In the data rows, the value 128 means zero.
Every row has a hidden score. How much higher is the second row's score than the first row's in each pair? 10 means about the same, 20 much higher and 0 much lower. The score is a weighted sum of the row's numbers plus the product of two more (or one squared), each taken from its middle value.
[102 130 152 104 164 121  96 109 145 147 121 137 170 170 133 100 178 104
 106 124 174]
[144 117 129 142 108 130 126 136 129 106 151 124 102  99 131 151 101 144
 115 116  90] ~ 6
[138 127 122 138  95 139 124 126 125 100 164 127 103 103 148 143 111 140
 103 117 106]
[191 162 117 141  63 139 186 150  85 108 152  96  71  58 128 176  57 163
 140 167  67] ~ 12
[120 136 124 127 120 140 127 110 136 118 129 136 120 129 133 124 137 136
 138 117 147]
[191 208 124  88 122  98 172 149  77 184 103  89 147 133 135 122 109 111
 157 190 141] ~ 11
[146 107 123 159  97 148 141 136 133  94 149 139  91  87 136 154  98 161
 124 123  91]
[139 122 128 130 127 127 137 152 113 130 129 125 125 122 126 132 122 127
 129 138 110] ~ 11
[149 122 123 133 139 110 151 155 106 141 119 116 129 116 126 138 108 144
 162 131  92]
[ 95  76 115 147 135 132 114 124 136 121  96 132 149 138 127 107 147 129
 142 118 139] ~ 5
[175 140 106 142  63 142 167 155 104 103 158 104  70  60 125 175  71 165
 139 147  59]
[147 161 112 126 116 112 181 153  97 164  95 108 126 120  98 141 107 122
 183 162 119] ~ 11
[ 95 110 130 126 146 120 112 132 138 132 122 153 154 154 131 107 153 122
 131 110 156]
[115 114 119 132 122 151 106 113 151  90 186 156  83 105 111 149 109 131
  72  81  93] ~ 16
[161 140 115 113 163  88 161 177 108 187  83 105 164 143 135 118 133 116
 179 156 118]
[135 134 125 121 143 126  98 112 139 122 159 128 131 139 145 127 139 110
  93 119 132] ~ 9
[ 76  56 134 140 179 141  80 107 185 113 112 161 142 159 146 101 172 122
 111  86 146]
[114 139 142 140 117 120  95  91 146  86 182 137 123 118 126 154 122 123
  78  94 138] ~ 12
[133 129 125 148  98 142 115 110 145  96 175 132  92 107 147 146 107 153
 103 112 114]
[151 150 112 117 104 110 181 169 119 150 113  70 113 119  99 138 109 138
 173 156 107] ~ 11
[ 72  81 130 148 163 140  83 117 171 118 137 168 146 165 142 105 170 121
 106  84 157]
[ 80  94 123 138 160 127  96 127 151 129 119 154 157 164 136 102 178 116
 127  96 165] ~ 11
[171 159 129 113  80 131 193 190  52 155  99 103 129 100  98 131  92 142
 169 191 104]
[169 165 115 117 104 116 186 159  81 149 108  93 113 104 108 141  87 147
 174 156  97] ~ 7
[166 158 121 132  82 139 155 131 109 103 162 107  91  85 122 167  84 147
 116 143  93]
[146 181 145  86 151 101 156 142  94 181  86  94 163 149 125 103 122 103
 155 178 150] ~ 12
[102 149 136 112 144 113  99 101 144 147 135 153 153 161 130 109 161 103
  99 118 173]
[154 169 137 107 118 130 110  97 129 111 175 117 108 115 135 141 110 121
  64 122 118] ~ 14
[126 106 132 128 131 144 121 135 136 110 145 135 114 121 127 129 123 137
 110 114 121]
[142 151 127 128 111 117 167 156  87 153  93 106 134 122 108 140 117 139
 176 148 132] ~ 12
[137 126 132 139 108 123 156 145 111 145 104 117 133 121 115 128 127 141
 157 142 130]
[144 123 128 140 111 131 142 127 124 105 133 116 103 101 127 143 107 146
 126 136 105] ~ 10
[134 168 135  84 185 105 144 122 101 187  64 108 189 174  96 102 148  80
 159 151 171]
[149 160 136 100 128 137 116 101 125 119 143 115 120 122 135 124 116 114
  90 139 122] ~ 10
[139 161 122 131 102 112 150 119 108 132 137 124 116 114 109 148 108 133
 144 143 125]
[143 140 133 119 140 119 112 120 137 131 143 122 123 133 144 137 132 119
  94 119 130] ~ 14
[ 63  68 129 143 165 141  81 117 166 113 124 176 142 166 149  99 177 128
 115  81 161]
[ 86 123 162 107 176 111  88 116 142 156 121 144 184 184 133  85 181  97
 107 111 196] ~ 16
[163 131 126 127  92 157 124 118 131  83 175 123  86  88 137 161  86 139
  89 118  84]
[ 84  97 135 139 139 136  65  92 167  86 177 165 120 133 129 132 145 123
  70  65 125] ~ 12
[149 177 127  93 160 111 144 136 112 184 106 112 161 158 133  92 135  96
 138 156 149]
[ 98 125 125 136 135 123 101 104 147 130 126 150 144 152 143 106 156 115
 111 107 168] ~ 7
[129 141 127 132 125 119 157 149  96 150  89 124 139 124 105 122 120 121
 183 144 134]
[146 149 113 133 103 129 133 138 115 114 133 130 108 102 131 139 118 130
 126 134 109] ~ 8
[173 134  99 153  64 151 174 161 109  99 159 117  64  64 130 172  65 162
 137 148  67]
[ 74  69 147 135 180 132  76 136 171 121 108 160 161 165 146  96 184 117
 124  98 158] ~ 8
[122 129 116 117 112 154 112 128 146  99 174 149  94 112 107 157 107 126
  77  93  97]
[119  99 133 147 106 165 117 106 160  68 146 142  84  96 118 162 107 142
 109 101 100] ~ 7
[146 143 123 131 105 120 163 153  95 145 114 109 130 118 125 129 102 140
 170 151 121]
[115 112 118 137 117 138  91  95 160  78 184 151  91 107 120 157 117 135
  75  74 100] ~ 9
[146 157 133 132  95 113 126 109 121 112 160 125 115 111 126 153 111 139
 108 128 126]
[121 131 130 148 111 128 160 165  89 142 106 123 132 119 111 114 127 133
 162 149 136] ~ 12
[180 177 123 113  82 112 167 141  89 131 157 106 105  84 124 160  78 142
 129 157  98]
[163 146 113 140  87 130 158 143 108 111 142 111  99  90 136 157  89 153
 151 147  89] ~ 4
[121 122 119 140 111 146 112  93 152  94 154 134 102 114 126 143 115 139
 104 103 127]
[154 127 122 133  91 147 127 127 135  87 175 124  80  82 135 164  91 146
  98 123  86] ~ 11
[151 172 145  85 153 101 141 128 104 173  95 104 166 161 123 104 136  96
 139 164 159]
[126 138 128 141 106 128 111  98 142 101 172 129 103 107 130 165 123 140
  87 101 120] ~ 9
[137 159 135 133 104 118 136 110 126 107 155 121 106 113 121 152 111 142
 120 132 128]
[ 85  65 139 149 169 134  87 110 170 112 100 148 142 154 127 104 176 126
 118 106 148] ~ 11
[172 149 123 141  89 135 173 150  98 124 128 105 102  90 128 152  83 148
 158 159  96]
[103  81 137 124 178 138 103 128 151 132  96 143 161 171 151  94 170 113
 126 126 150] ~ 7
[144 153 120 125 110 124 141 124 118 123 132 116 120 118 120 139 120 123
 131 127 135]
[142 128 118 156  90 141 142 133 126  92 152 123  87  89 129 158  96 159
 126 129 103] ~ 14
[181 185 123 125  80 117 160 140  91 128 144  94 107  94 123 153  83 135
 136 158 106]
[ 99  80 143 134 176 115 104 133 146 145 102 141 167 163 132 108 169 117
 139 114 144] ~ 9
[194 173 111 136  50 134 191 146  93 105 165  88  71  57 124 181  62 162
 140 165  72]
[150 143 126 133  93 140 137 126 116 106 157 134 101  93 136 153  97 148
 115 127 101] ~ 11
[ 78  55 149 145 175 138  84 111 183 110 112 152 152 165 140 104 186 129
 114  97 157]
[156 150 105 134  96 133 155 135 108 131 136 123 104  99 114 144  97 139
 139 140 115] ~ 7
[133  89 108 133 147 138 155 184 126 163  75 130 139 136 145  95 138 131
 183 151 116]
[ 71  96 147 119 192 126  63  95 176 138 120 165 175 195 146  77 198  89
  85  96 191] ~ 8
[135 129 114 146  73 153 129 109 127  83 169 136  84  86 127 152  97 152
 101 124 100]
[193 150 116 145  57 146 179 151  89 109 151  97  70  58 126 178  58 167
 137 162  63] ~ 15
[138 150 135 108 158  95 146 139 105 173  81 110 174 160 130  98 149 105
 163 160 167]
[ 74  62 128 148 153 143  86 130 186 110 128 162 144 162 140 103 172 126
 119  86 153] ~ 8
[130  96 113 149 104 160 102 116 163  89 170 144  89  96 155 135 118 149
  90 102 107]
[127 113 130 144 128 116 147 147 129 143 100 137 142 125 108 111 133 129
 153 136 152] ~ 11
[ 70 113 139 138 159 123  96 113 141 145 105 161 168 174 119  96 172 109
 137 103 181]
[111 141 150 116 158 113 108 108 129 152 108 133 169 161 128  98 158 101
 115 143 167] ~ 11
[ 87 120 149 103 179 109  92 108 138 161 108 137 190 185 132  85 184  98
 113 127 189]
[141 107 110 132 135 144 164 171 120 164  71 125 130 131 138 102 133 135
 178 172 115] ~ 6
[117 148 124 119 148  97 141 138 116 179  99 122 169 158 130 103 150 113
 161 140 168]
[112 108 131 135 138 142 132 134 127 126 111 134 133 131 123 122 137 134
 138 130 138] ~ 11
[140  97 120 122 145 145 163 175 112 158  71 114 141 136 133 104 135 129
 182 160 113]
[164 163 109 116 104 125 175 148  89 145 112  97 118 105 106 136  92 131
 159 163 104] ~ 7
[109 100 122 154 123 148  90  99 176  80 174 157  89 109 127 158 120 138
  83  75  94]
[161 153 123 129  82 142 139 123 117  91 182 119  80  80 121 171  80 154
  95 126  84] ~ 15
[118 142 129 114 144  96 128 141 117 166  93 130 163 154 122 103 157 119
 149 128 174]
[121  99 131 147 118 149 128 116 154  99 134 143 102 106 118 157 115 137
 121 112 101] ~ 10
[149 121 113 139 104 153 109 113 149  88 179 129  86  91 154 140  98 142
  80 120  92]
[140  96 110 145 107 169 105 119 164  78 171 145  79  95 155 150 105 145
  86 106  83] ~ 11
[151 149 111 119 115 115 182 156  91 159  96  96 130 116 101 143 101 123
 182 154 111]
[152 118 131 128 125 130 134 141 126 116 120 107 123 113 136 140 115 125
 122 147 100] ~ 12
[124 162 136  95 171 102 144 128 115 184  83 123 165 171 113  96 155  96
 149 150 163]
[ 99 140 149 104 158 122  97  93 144 146 122 143 167 168 123 104 168 100
 103 130 174] ~ 14
[139 147 122 135  85 137 134 114 124 100 165 123  96 100 137 159 102 142
 107 124 109]
[133  94 122 123 155 144 151 169 114 155  69 126 140 136 136  96 129 125
 175 157 115] ~ 11
[ 98 128 130 128 138 129  97  97 145 118 134 156 137 148 133 121 154 120
 116 106 160]
[155 145 123 118 109 103 165 160  89 154 101 108 135 113 116 128 117 134
 174 161 122] ~ 12
[111 108 140 119 172 131  74 107 173 129 144 158 150 161 157 110 171 103
  83 114 158]
[ 90 116 129 130 142 130  90 106 156 119 136 161 138 147 135 110 153 122
 103  95 161] ~ 8
[ 96 110 134 136 131 125  71  91 164  88 183 143 124 129 131 138 139 122
  68  71 131]
[111 139 130 134 142 103 136 133 118 160 107 133 164 163 128 109 152 114
 156 139 168] ~ 10
[169 150 110 134  82 121 175 149 101 127 132 104  97  86 133 162  86 157
 156 161  88]
[181 169 110 131  68 142 156 123 107 104 167 110  75  70 133 165  76 156
 109 150  79] ~ 9
[109 129 131 130 162  92 116 133 130 161 108 127 180 166 124 104 160 114
 156 122 165]
[107 124 135 138 138 104 127 130 131 152 108 141 163 155 129 112 156 122
 144 119 160] ~ 11
[132 129 120 150  71 156 128 112 131  85 167 136  79  87 131 166  90 161
 103 113 104]
[135 129 130 149  91 145 110 102 155  83 187 139  84  99 133 165 113 154
  80 116  96] ~ 11
[154 130 120 128 107 163 106 120 161  94 187 140  77  94 155 149 103 138
  81 109  91]
[107  73 133 135 148 134 125 167 138 141  92 147 148 145 143  99 147 131
 164 127 126] ~ 10
[117 150 121 113 159 102 138 130 118 172  91 119 172 168 120  99 161  99
 168 133 172]
[ 79  77 162 123 174 143  82  98 162 108  98 146 157 168 125  96 180 116
 103 111 170] ~ 11
[184 164 122 137  60 141 161 135 102  96 164 106  76  65 128 178  56 150
 116 149  75]
[ 92  99 131 136 142 134  66  95 177  84 182 157 122 125 126 145 141 120
  73  70 128] ~ 9
[140 155 132 100 132 132 105 100 136 115 158 125 111 123 137 137 121 115
  71 126 115]
[ 57  76 142 138 166 134  67 101 171 111 123 168 158 172 145 103 186 118
 116  79 168] ~ 8
[146 129 142 117 118 124 122 133 130 132 141 117 127 117 132 137 110 122
 122 133 111]
[142 162 127 128  98 124 143 113 117 122 145 123 114 112 122 150 113 136
 134 124 129] ~ 6
[109 105 108 146 121 146  92  93 162  82 182 146  91 103 122 160 115 134
  82  75  88]
[105  99 139 135 153 133 117 114 139 121 112 119 143 147 127 107 147 132
 145 110 136] ~ 13
[139 139 115 146 124 113 170 156 105 146 100 109 133 113 103 130 108 140
 179 141 128]
[ 87  81 140 140 155 146  63  97 185  83 168 174 122 144 137 138 146 120
  72  66 130] ~ 9
[160 171 136  99 125 125 127 118 119 138 143 117 126 125 131 127 116 118
  98 149 128]
[ 88  73 130 143 150 149 115 161 150 132  96 155 149 150 146  83 167 137
 145 130 140] ~ 3
[111 106 128 147 119 148  96  89 164  79 181 145  95 112 135 152 115 140
  92  78 104]
[107 122 132 123 138 104 118 129 126 148 116 130 153 149 140 117 144 125
 130 118 157] ~ 11
[141 170 119 119 102 113 179 139  79 157  91 110 139 126  89 136 123 124
 175 165 128]
[103 121 140 138 124 130  92  92 146  77 166 146 112 126 129 156 139 134
  84  95 138] ~ 14
[153 167 137 114  94 123 183 175  58 155  99 111 135 118  94 139 106 135
 163 178 123]
[ 84 120 159  97 189 106  98 112 134 162  89 146 189 194 136  80 187  95
 112 131 184] ~ 12
[145 148 118 126 115 106 163 140 103 146 112 109 128 122 118 135 121 137
 170 136 124]
[167 156 109 132  76 156 147 123 116  97 162 106  71  84 135 171  83 156
 115 135  75] ~ 11
[120 129 124 134 110 141 125  94 145 109 131 124 115 125 129 135 124 136
 127 122 140]
[120 139 129 133 119 118 142 146 105 142 109 127 150 137 117 116 128 134
 151 135 151] ~ 8
[117 134 133 117 160 121  82  98 150 126 162 147 135 144 150 110 154 119
  73 109 152]
[ 71  79 141 141 169 135  75 107 174 116 130 161 152 166 139 106 180 118
 101  83 157] ~ 8
[ 75  85 131 130 162 136  88 116 165 117 116 160 154 166 139  93 170 118
 125  92 166]
[139 126 145 121 143 116 143 132 109 147  98 102 149 136 108 129 134 116
 151 144 131] ~ 14
[139 140 117 136 115 126 148 125 118 123 133 122 119 110 118 145 117 136
 146 134 118]
[ 91 126 155 109 167 126  86  95 141 132 118 142 165 166 120 103 170 103
 104 117 171] ~ 13
[ 97 101 140 127 136 126 101 130 141 121 150 152 133 146 138 111 157 125
  93  94 143]
[113 151 123 105 149 105 133 135 113 182  92 120 175 168 123  98 156 106
 173 134 166] ~ 5
[133 109 133 142  91 154 110 120 155  82 168 139  93  98 141 154 105 145
  95 110 100]
[169 112 115 139 111 113 153 155 121 117 142 105  93  85 127 170  94 151
 136 124  61] ~ 12
[163 121 114 128 145 100 160 163 112 150 107  80 127 109 120 152 108 126
 174 138  80]
[154 133 111 144  95 158 125 120 139  92 175 130  75  84 147 152  94 153
  93 122  88] ~ 5
[169 131 112 123 175  75 159 185 114 191  84  95 159 141 128 115 136 110
 188 150 106]
[168 141 119 140  86 133 169 148  99 118 123 109 107  93 130 157  91 140
 149 164  94] ~ 12
[113  78 126 137 156 144 138 164 135 150  78 135 148 143 145  98 150 133
 166 141 121]
[143 148 112 117 108 118 166 158  91 146 105 105 132 122 128 132 114 126
 179 150 110] ~ 11
[100 104 157 120 163 121 116 126 135 143 101 135 155 152 127 106 160 113
 134 123 144]
[ 85 106 164 119 176 131  84  94 154 119 119 152 159 176 139  91 177 108
  98 107 179] ~ 7
[124 133 128 140 113 132 109  99 142 101 172 129 114 112 135 154 121 143
 103  98 122]
[101 128 132 138 160 112 118 127 137 164 102 148 174 167 120  86 167 105
 142 121 187] ~ 7
[142 120 109 143 113 148 106 105 158  95 177 131  85  96 155 158 108 147
  91 118 111]
[145 108 123 143  96 160 118 113 143  76 170 135  75  81 136 160  89 149
  85 113  79] ~ 5
[106 145 131 121 144 120  91 103 144 136 159 143 152 152 141 108 145 112
  93 108 165]
[152 159 111 122 112 120 165 138 103 143 117 111 119 111 107 144 102 130
 153 144 114] ~ 8
[121 120 153 123 154 114 137 125 113 151  96 110 160 147 108 124 148 119
 150 129 139]
[142 121 125 147 103 149 113  97 162  81 171 139  83  99 156 160 101 145
  98 112  97] ~ 6
[127 153 132 136 105 123 118 104 142 101 162 126 105 109 127 157 110 140
 106 110 123]
[ 99 135 153 101 176 110 107 120 132 170  85 141 193 188 120  86 183  89
 130 135 192] ~ 11
[140 115 123 142 124 146 157 156 114 148  86 114 133 125 136 119 123 141
 176 156 127]
[177 174 130 126  77 130 153 123 108 109 172 102  89  77 121 173  72 141
 118 153  90] ~ 4
[124 109 133 139 117 144 111 120 141  92 156 142 105 109 124 146 114 144
  99 107 107]
[ 77  92 130 133 154 130  79 114 158 126 128 164 160 169 137 106 175 109
 114  91 168] ~ 7
[111  74 124 148 144 157 124 134 150 115 108 145 115 136 144 109 136 140
 140 122 119]
[106 133 121 134 113 146 104  95 153 102 163 156 104 124 123 136 126 139
  98 102 136] ~ 4
[123 132 125 138 114 138 136 118 133 119 127 127 113 123 128 128 128 136
 139 130 135]
[124 152 151 114 167  90 148 133 104 163 104  86 158 166 117  72 110 134
 179 122 169] ~ 12
[186 175 103 140  50 142 168 124 107 102 159  96  69  61 122 172  55 165
 125 163  75]
[158 136 126 139 150  94 155 135 122 147 122  93 117 110  99 158 103 128
 159 121  73] ~ 17
[144 142 116 134  76 143 139 133 115  85 162 128  76  81 129 165  92 156
 111 123  88]
[141 111 139 127 154 106 150 151 122 148  98 105 146 134 100 128 138 120
 165 136 117] ~ 14
[105 130 130 128 134 130 110 112 138 132 124 144 145 152 134 109 156 123
 134 115 166]
[143 149 125 130 104 130 145 128 111 114 141 121 111 105 128 138 100 146
 127 136 118] ~ 10
[ 83  69 124 146 159 147  95 105 169 113 113 161 133 142 126 118 151 129
 118 108 139]
[194 206 109  95 119  89 180 173  80 201 104  77 148 130 142 111 106 110
 172 191 125] ~ 13
[185 201 122  93 114  99 165 143  83 174 119  92 142 127 134 125 112 104
 151 177 129]
[138 143 109 124 143 108 150 162 111 182  83 120 164 159 145  88 144 119
 188 162 160] ~ 14
[188 124 122 139 119 110 165 167 113 135 129  86  99  80 123 176  85 147
 147 149  51]
[ 73  57 144 126 197 134  67 110 178 136 107 155 166 180 153  84 199 104
 107  95 168] ~ 6
[174 192 134  83 143 108 160 155  97 198 102  95 154 145 131 104 122 102
 153 189 140]
[114 118 133 137 129 120 136 134 114 133 121 134 136 141 120 111 140 133
 143 133 139] ~ 6
[ 77  99 159 108 196 126  63  94 165 140 110 168 181 196 141  80 198  96
  88 101 195]
[170 121 128 122 141  99 167 165 108 159 103  87 132 112 107 149 106 130
 174 148  81] ~ 14
[115 130 141 148 115 131  97  96 147 101 177 140 113 116 125 160 124 140
  83  93 129]
[163 199 131  92 134 100 170 138  91 183 102  94 151 144 122 112 133 106
 151 188 144] ~ 8
[ 76 106 144 139 164 121  84 115 150 123 131 162 164 169 127 109 174 113
 115  91 178]
[107  93 127 151 118 167 108  89 163  67 155 146  79 100 119 164 112 144
  98  83  94] ~ 10
[164 128 107 158  86 124 160 159 119 124 147 116  93  85 135 157  90 163
 145 162  83]
[111 132 119 140 112 162 112  95 151 107 146 152 111 126 132 134 133 139
 113 100 136] ~ 8
[154 145 117 133 104 127 159 151 102 135 123 112 110 104 115 148 104 136
 156 142 104]
[126 152 127 117 151 102 138 137 112 187  97 121 168 162 121 103 152 109
 169 144 163] ~ 9
[157 134 131 138 109 130 158 128 110 115 133 103 103  96 120 149  98 148
 140 143  96]
[ 86 122 132 134 148 134  88 103 152 125 143 161 141 157 143 109 164 117
 102 101 170] ~ 8
[158 149 114 126 119 115 162 154 101 153 114 103 130 117 127 131 107 133
 174 151 123]
[172 142 136 123 101 113 163 146 102 120 132  91 110  95 109 157  89 140
 138 148  92] ~ 11
[ 78  69 146 134 153 141  72 100 169  97 157 164 123 140 136 121 160 135
  84  76 131]
[138 163 147 120 103 112 126 103 121 103 172 115 115 111 120 155 103 134
 101 117 127] ~ 8
[166 133 110 143  85 161 142 123 123  90 161 129  69  71 141 165  75 156
 107 146  71]
[159 136 120 116 141  93 157 181  95 173 110  96 159 129 134 123 117 118
 150 161 108] ~ 14
[143 133 125 129  96 157 111 105 153  71 188 130  72  89 133 171  89 142
  79  96  77]
[111 148 118 126 150 102 145 138 116 182  87 128 170 165 118 104 161 117
 168 132 175] ~ 8
[117 140 131 123 146 104 122 143 107 156 113 134 164 153 137 111 151 115
 148 127 164]
[139 124 117 142  99 145 109 107 151  75 178 131  78  86 149 160 101 155
  76 104  90] ~ 7
[137 117 112 145 109 154 109 113 164  91 183 136  87  99 156 147  87 141
  89 113  95]
[149 141 149 122 133 112 154 120 108 130 119  96 127 120  93 158 113 120
 147 122 114] ~ 16
[ 92 119 131 133 133 121 107 131 137 135 134 155 144 144 135 122 149 121
 113 112 148]
[189 145 108 139  61 147 179 160  86 100 148  94  66  60 121 168  56 163
 144 171  60] ~ 15
[137 144 146 113 134  98 155 125 109 142 115  88 143 131  89 143 123 114
 152 145 128]
[112 145 136 106 154 115 109 108 137 151 123 134 164 161 130  94 157 104
 107 129 178] ~ 7
[ 86  73 131 144 159 142  84 112 163 103 149 168 131 145 138 120 157 129
  87  85 138]
[112 142 153 109 169  95 131 126 109 173  82 126 190 181 117  93 172  98
 144 150 192] ~ 12
[ 99 139 154  97 171 103 122 127 106 174  88 120 190 189 116  84 170  95
 149 152 198]
[172 153 124 132  85 127 169 160  94 131 128  99 108  87 128 154  88 144
 150 173  90] ~ 10
[138 145 118 131 117 122 160 142 105 145 109 111 129 123 115 132 119 135
 172 134 131]
[106 123 124 134 133 128 121 117 129 121 112 134 141 146 127 114 142 118
 133 118 154] ~ 13
[175 182 122 118  82 126 169 132  94 124 156 102  99  83 121 165  83 144
 132 159 107]
[162 180 124 120  86 113 150 126  99 128 151 103 107 103 116 161  94 135
 121 153 110] ~ 9
[161 161 106 122  98 123 179 155 102 151 108 103 112 100 112 146  91 132
 162 160 102]
[131 166 127  88 174 103 141 135 112 195  81 119 175 172 108  95 152  86
 152 154 161] ~ 13
[157 147 110 135  73 151 145 139 116  89 161 116  76  78 137 174  83 156
 123 131  72]
[154 129 104 158  69 164 149 141 126  92 163 130  71  73 133 168  81 164
 125 133  78] ~ 9
[130 170 124  83 173  99 152 131 101 201  65 100 179 175 101  90 148  84
 170 153 166]
[129 157 142 126 103 119 108  94 129  97 178 126 123 118 125 158 123 120
  89 106 124] ~ 13
[ 73  80 167 120 163 146  89  96 156 106 116 153 147 150 119 106 165 111
 104 104 160]
[ 95 150 137 128 166 106 126 126 116 169  90 137 171 163 120  95 154  96
 162 124 169] ~ 8
[127  93 142 130 154 119 134 150 130 144  99 112 156 142 117 111 145 126
 135 140 135]
[ 69  86 149 138 154 118  68 107 172 121 134 168 164 166 135 108 169 108
 114  76 176] ~ 8
[167 132 127 114 142  90 161 186  87 174 115 100 157 130 139 124 124 117
 169 162 104]
[112 132 118 138 102 158 109  95 146  84 173 148  96 107 126 151 120 141
  81  98 124] ~ 3
[111 112 138 115 166 134  77 100 174 131 147 149 144 155 165  97 161 114
  82 107 146]
[148 126 132 121 143 109 143 160 108 159 112 114 152 138 134 121 128 120
 153 152 127] ~ 8
